Some points:
[-0.34  0.35 -1.19  1.08  1.7  -0.57 -1.58 -1.81 -0.92 -1.24  0.16 -0.78
 -1.5  -1.13  0.46  0.85  1.93 -1.27  0.27 -0.98 -1.42 -1.65  0.58 -1.14]
[-1.53 -1.34 -1.   -1.89 -1.91 -0.48 -1.04 -0.49  0.07 -1.56  0.88  0.47
 -1.52 -0.94  1.14 -0.79  0.16  1.4   0.58 -1.34 -1.09 -1.47 -1.9  -1.15]
[ 1.65  0.    0.08  0.11 -0.14 -0.03  0.24  0.02  0.24 -0.34 -0.45 -0.43
  1.03 -0.22 -0.94  1.17 -1.69 -0.99 -0.25  0.42 -1.01  0.39  1.47  0.2 ]
[ 0.38 -0.34  0.74 -0.1   0.01  1.44  1.34  0.34  0.02 -0.37 -0.47  0.12
 -0.68  0.56 -1.06 -0.96 -1.43  0.1  -1.25  1.18  0.99  0.    0.45 -0.29]
[-1.48  1.62 -1.73  0.9  -0.64 -0.68 -1.17  1.29  1.89 -0.49  1.63 -1.68
 -1.1  -1.54  1.11 -1.31  1.01  1.16  1.58 -1.5  -1.26 -0.73 -0.57 -1.32]
[-0.59  0.87 -0.51  0.75 -0.63 -0.93  1.97  1.07  1.09  1.59 -1.05 -1.26
 -1.63  0.55  1.74  1.42  1.03 -1.44 -1.48 -0.44 -0.57  0.61 -1.   -0.76]
[-1.01 -1.43 -0.45  0.36 -1.31  1.08  1.24  1.29  1.15  0.5   1.27  1.89
 -0.71  1.38  0.56 -0.98  0.21  0.77  1.89  1.36  0.58  0.18  1.5   0.37]
[ 0.42 -0.7  -1.19 -0.86 -1.02 -0.88  0.49 -0.42 -0.04 -1.    1.06  1.72
  0.04  0.57  1.04 -1.   -0.27 -0.27 -0.55  0.    1.66 -1.2  -0.83 -1.09]
[ 0.01  0.83  1.22  1.04  0.99 -1.31 -1.18  0.13  1.16  1.37 -1.21 -1.14
 -0.19 -1.07  0.11 -0.44  1.34  1.16  0.07 -1.33 -1.11 -0.17  1.83 -1.01]
[ 1.52  0.7   1.12  1.26  0.88 -0.92 -1.1  -0.46  0.11 -0.34 -1.39 -0.81
  0.8   0.23 -0.66  0.95 -0.44 -1.07 -1.39 -0.39 -0.84 -0.48 -0.55  1.59]
[-0.09  0.85  1.27  1.17 -0.52 -1.3   1.54  0.69  0.77  0.97 -0.82 -1.22
 -0.03  1.77 -0.38  0.57  1.   -0.22 -0.62  1.04  0.82  1.17  0.78  1.32]
[ 1.07 -0.35 -1.15 -1.1  -0.9  -1.36 -0.24 -1.37 -1.4  -1.11  1.56  0.94
 -1.48 -0.94  0.56 -0.31 -0.82  1.06 -0.64 -0.82 -0.32 -0.83 -1.32 -0.9 ]
[ 0.4  -1.49 -0.75 -0.84  0.22 -0.4  -1.11 -1.05 -0.93 -0.64  1.77  0.63
  0.79 -0.57  0.23  0.54 -1.51  0.84 -0.54  0.16  0.25 -0.71 -1.1  -0.91]
[ 0.74  0.43  0.68 -0.25  0.8   1.16 -0.91 -0.73 -0.98 -0.17 -0.12 -0.11
  1.92 -0.92 -1.16  1.35 -0.12 -0.93 -1.37 -0.51 -0.79 -0.3   1.19 -0.22]
[-0.97 -0.64  0.03  0.94 -1.01  0.38  0.38  1.21  1.2  -0.1   0.15  0.23
 -0.86  0.25  1.4  -1.31  1.69  1.51  1.15  1.46 -1.48  1.52  0.14 -0.54]
[ 0.88 -0.32  0.92 -0.83  0.52  0.36  0.37 -0.24 -0.88 -0.85 -0.34 -0.62
  0.84 -0.61 -1.04  1.02 -1.39 -0.69 -0.16  0.41 -0.64 -0.58  0.48  1.49]
[ 0.31 -0.53  0.51 -1.09  0.73  0.71 -0.26  0.22 -1.   -0.54  0.69  1.24
  0.43 -0.66 -0.27  0.76 -1.74 -0.2  -0.19 -0.79 -0.03 -0.41 -0.26 -0.29]
[ 0.94 -1.46 -1.06 -1.21 -0.82 -1.01  1.38 -1.43 -1.76 -1.22  1.11  1.55
  0.62  0.45  0.33 -1.15 -1.37  0.29  0.25 -0.23  0.96 -1.09 -1.14 -0.63]
[-0.92  0.99  1.35  1.16  1.54  1.27 -1.3   1.18 -0.07  1.04 -1.44 -0.83
  0.87 -1.67 -1.39 -0.62  0.62 -0.65  0.7   1.12 -0.99  0.44  0.93  1.75]
[-0.26  1.23  1.34  1.39  0.47 -1.29  1.14  1.35  1.17  1.02 -1.17 -1.12
 -1.28  1.01 -0.82  1.47  1.29 -0.39 -1.11  0.57  0.69  1.36  1.08  1.17]
[-1.36  0.13  1.54  1.22 -1.59  0.09  0.32  0.5   0.56  1.25  0.23  0.07
 -1.24  0.78  1.1  -1.61  0.57  0.5   0.81  1.53 -0.75  1.38  1.42 -0.2 ]
[-0.35  0.51  1.06  0.93  0.39 -1.19 -0.07  0.43  0.22 -0.13 -0.83 -0.35
  0.65 -0.78 -0.88  0.69  0.39  0.28 -1.03  0.22  0.68  1.35  1.41  0.65]
[-0.68 -0.05 -0.91  0.51  1.32  1.55 -1.03 -1.38 -1.59 -1.43  0.65  0.21
  0.24 -1.15 -0.34 -0.6   0.75 -0.67  1.41 -1.42 -1.35 -0.94 -0.12 -1.26]
[-0.98  0.17 -0.52 -0.39 -0.25  0.25  0.58  0.77  0.38 -0.59  0.09  0.44
 -0.09  0.02  0.32 -0.93  0.49  0.74  0.5   1.05  0.11  0.85 -1.15 -1.19]
[ 0.03  0.31 -0.76 -1.01  0.81 -0.72 -0.91  0.36 -0.47 -0.57 -0.19  0.4
 -0.01 -0.49 -0.35 -0.09 -0.43 -1.19  0.1  -1.1  -1.09 -0.15  0.48 -0.69]
[ 0.07  0.88 -0.8  -0.84 -1.49 -1.36  1.31  0.69  0.71  1.11 -0.48  0.27
  0.09  1.32  0.56  0.    0.1   1.18 -1.49  1.68  1.18  1.16 -0.97  1.36]
[-0.97 -0.41  0.05  0.57 -0.51  1.71 -0.68  0.66  0.52  0.78  0.18  0.81
 -1.66  0.92 -0.07 -1.07  0.93  1.41  1.31  1.38 -0.33  1.2   0.25  1.2 ]
[-1.02 -1.49  0.43 -0.25 -1.52  1.75  0.37  1.45  0.16  0.7   0.25  1.38
 -1.29  0.84  1.69 -1.22 -0.16  1.38  1.66  0.17  1.03  1.15  0.63  1.08]
[-1.04  0.84 -1.4  -0.68  1.01  1.62 -1.12 -1.73 -0.63 -1.45  0.64 -0.56
 -0.48 -0.94  1.39  1.    1.1   0.68  0.53 -1.28 -1.31 -1.61 -0.26 -1.05]
[ 1.48 -1.71 -0.31 -1.29 -1.28  1.4   1.16  0.45 -1.34 -0.15  1.78  1.09
  1.46  1.5  -0.71 -1.05 -0.92 -1.12 -1.48  0.48  1.37 -0.02 -1.1   1.65]
[ 1.23 -1.25  0.34 -1.09  0.14  0.51 -1.   -0.5  -1.32 -0.99  0.08  0.93
  1.61  0.5  -0.84  0.75 -1.03  0.34  0.63  0.88  1.7  -0.96 -0.7  -0.5 ]
[-0.82  0.28  1.31  1.23  1.23  1.08 -1.37  0.21  0.13 -0.04 -1.22 -0.38
  1.28 -1.51 -1.54  0.69  0.68 -1.61  0.57 -1.08 -1.07  0.92  1.38  1.84]
[ 1.24  1.44 -1.13 -1.17 -0.6  -1.09  0.77 -1.06  0.32  1.61 -0.93 -1.26
 -0.11  1.39  0.07  1.48 -0.63 -1.64 -0.88  0.56  1.62  0.93 -1.17 -0.93]
[ 0.97  1.59  0.85 -1.14  0.41 -1.34  1.23 -1.12  0.96  0.98 -0.26 -0.49
  0.33  1.6  -0.19  1.28 -0.77 -1.43 -0.71  0.9   1.13  0.15 -1.39  0.51]
[-1.22 -1.45  0.9   1.51  0.16  1.43  0.35  0.97 -1.21  1.33 -0.98  0.71
  1.75  1.29 -1.33 -1.28 -1.23  1.32  1.25  1.3   0.38  1.42  1.12  1.31]
[-0.82  0.09 -0.97 -0.5  -0.98  0.09 -0.99  1.47  0.48  0.01  1.05 -1.05
 -1.1   0.54  1.32 -0.85  1.29  1.02  0.97 -0.62 -0.7  -0.2  -0.28 -0.95]
[ 0.25 -0.69 -0.87 -0.68  0.6  -0.14 -0.07  0.37 -0.68 -0.68  0.9   0.
  0.26 -0.14 -0.07 -0.58 -0.88  1.25  0.63  0.05  1.62 -1.08  0.24  0.3 ]
[ 1.96  1.19 -1.1  -1.11  1.09 -0.98  1.13 -1.59  1.57  0.88 -1.09 -1.42
 -0.44 -1.36  1.72  1.16  1.43 -1.46 -1.21 -1.27  1.56 -0.03 -1.44 -1.17]
[ 1.34  1.16  0.33  0.68  0.87 -1.31  0.78 -1.95  1.87  1.7  -1.35 -1.31
  0.85  0.27 -1.3   1.12 -0.29 -1.14 -1.2  -1.78  0.69 -0.15 -1.17  0.77]
[-0.43 -0.8   1.68  1.51  1.26  1.41 -1.    0.22 -1.55 -0.85 -0.33  1.72
  1.56 -1.09 -1.49 -0.11 -0.91 -0.01  0.7  -1.05 -0.9  -1.41  1.08 -0.39]
There is one direction along which these points spread out most. Take the direction at right angles to it along which they spread out most. Then take the direction at right angles to both along which they spread out most. Go by this last direction. Where along it does each point below lie, from 0 to 99? The average is 50, and the first point in the table lies past the average. One standard deviation of the points above along it is 16.
[-0.34  0.35 -1.19  1.08  1.7  -0.57 -1.58 -1.81 -0.92 -1.24  0.16 -0.78
 -1.5  -1.13  0.46  0.85  1.93 -1.27  0.27 -0.98 -1.42 -1.65  0.58 -1.14] 76
[ 1.23 -1.25  0.34 -1.09  0.14  0.51 -1.   -0.5  -1.32 -0.99  0.08  0.93
  1.61  0.5  -0.84  0.75 -1.03  0.34  0.63  0.88  1.7  -0.96 -0.7  -0.5 ] 38
[ 0.42 -0.7  -1.19 -0.86 -1.02 -0.88  0.49 -0.42 -0.04 -1.    1.06  1.72
  0.04  0.57  1.04 -1.   -0.27 -0.27 -0.55  0.    1.66 -1.2  -0.83 -1.09] 28
[-0.26  1.23  1.34  1.39  0.47 -1.29  1.14  1.35  1.17  1.02 -1.17 -1.12
 -1.28  1.01 -0.82  1.47  1.29 -0.39 -1.11  0.57  0.69  1.36  1.08  1.17] 50
[ 1.07 -0.35 -1.15 -1.1  -0.9  -1.36 -0.24 -1.37 -1.4  -1.11  1.56  0.94
 -1.48 -0.94  0.56 -0.31 -0.82  1.06 -0.64 -0.82 -0.32 -0.83 -1.32 -0.9 ] 39
[ 0.31 -0.53  0.51 -1.09  0.73  0.71 -0.26  0.22 -1.   -0.54  0.69  1.24
  0.43 -0.66 -0.27  0.76 -1.74 -0.2  -0.19 -0.79 -0.03 -0.41 -0.26 -0.29] 48
[-1.04  0.84 -1.4  -0.68  1.01  1.62 -1.12 -1.73 -0.63 -1.45  0.64 -0.56
 -0.48 -0.94  1.39  1.    1.1   0.68  0.53 -1.28 -1.31 -1.61 -0.26 -1.05] 69
[ 1.24  1.44 -1.13 -1.17 -0.6  -1.09  0.77 -1.06  0.32  1.61 -0.93 -1.26
 -0.11  1.39  0.07  1.48 -0.63 -1.64 -0.88  0.56  1.62  0.93 -1.17 -0.93] 24
[-0.98  0.17 -0.52 -0.39 -0.25  0.25  0.58  0.77  0.38 -0.59  0.09  0.44
 -0.09  0.02  0.32 -0.93  0.49  0.74  0.5   1.05  0.11  0.85 -1.15 -1.19] 46
[-0.97 -0.64  0.03  0.94 -1.01  0.38  0.38  1.21  1.2  -0.1   0.15  0.23
 -0.86  0.25  1.4  -1.31  1.69  1.51  1.15  1.46 -1.48  1.52  0.14 -0.54] 57
[-0.59  0.87 -0.51  0.75 -0.63 -0.93  1.97  1.07  1.09  1.59 -1.05 -1.26
 -1.63  0.55  1.74  1.42  1.03 -1.44 -1.48 -0.44 -0.57  0.61 -1.   -0.76] 43
[ 0.03  0.31 -0.76 -1.01  0.81 -0.72 -0.91  0.36 -0.47 -0.57 -0.19  0.4
 -0.01 -0.49 -0.35 -0.09 -0.43 -1.19  0.1  -1.1  -1.09 -0.15  0.48 -0.69] 58
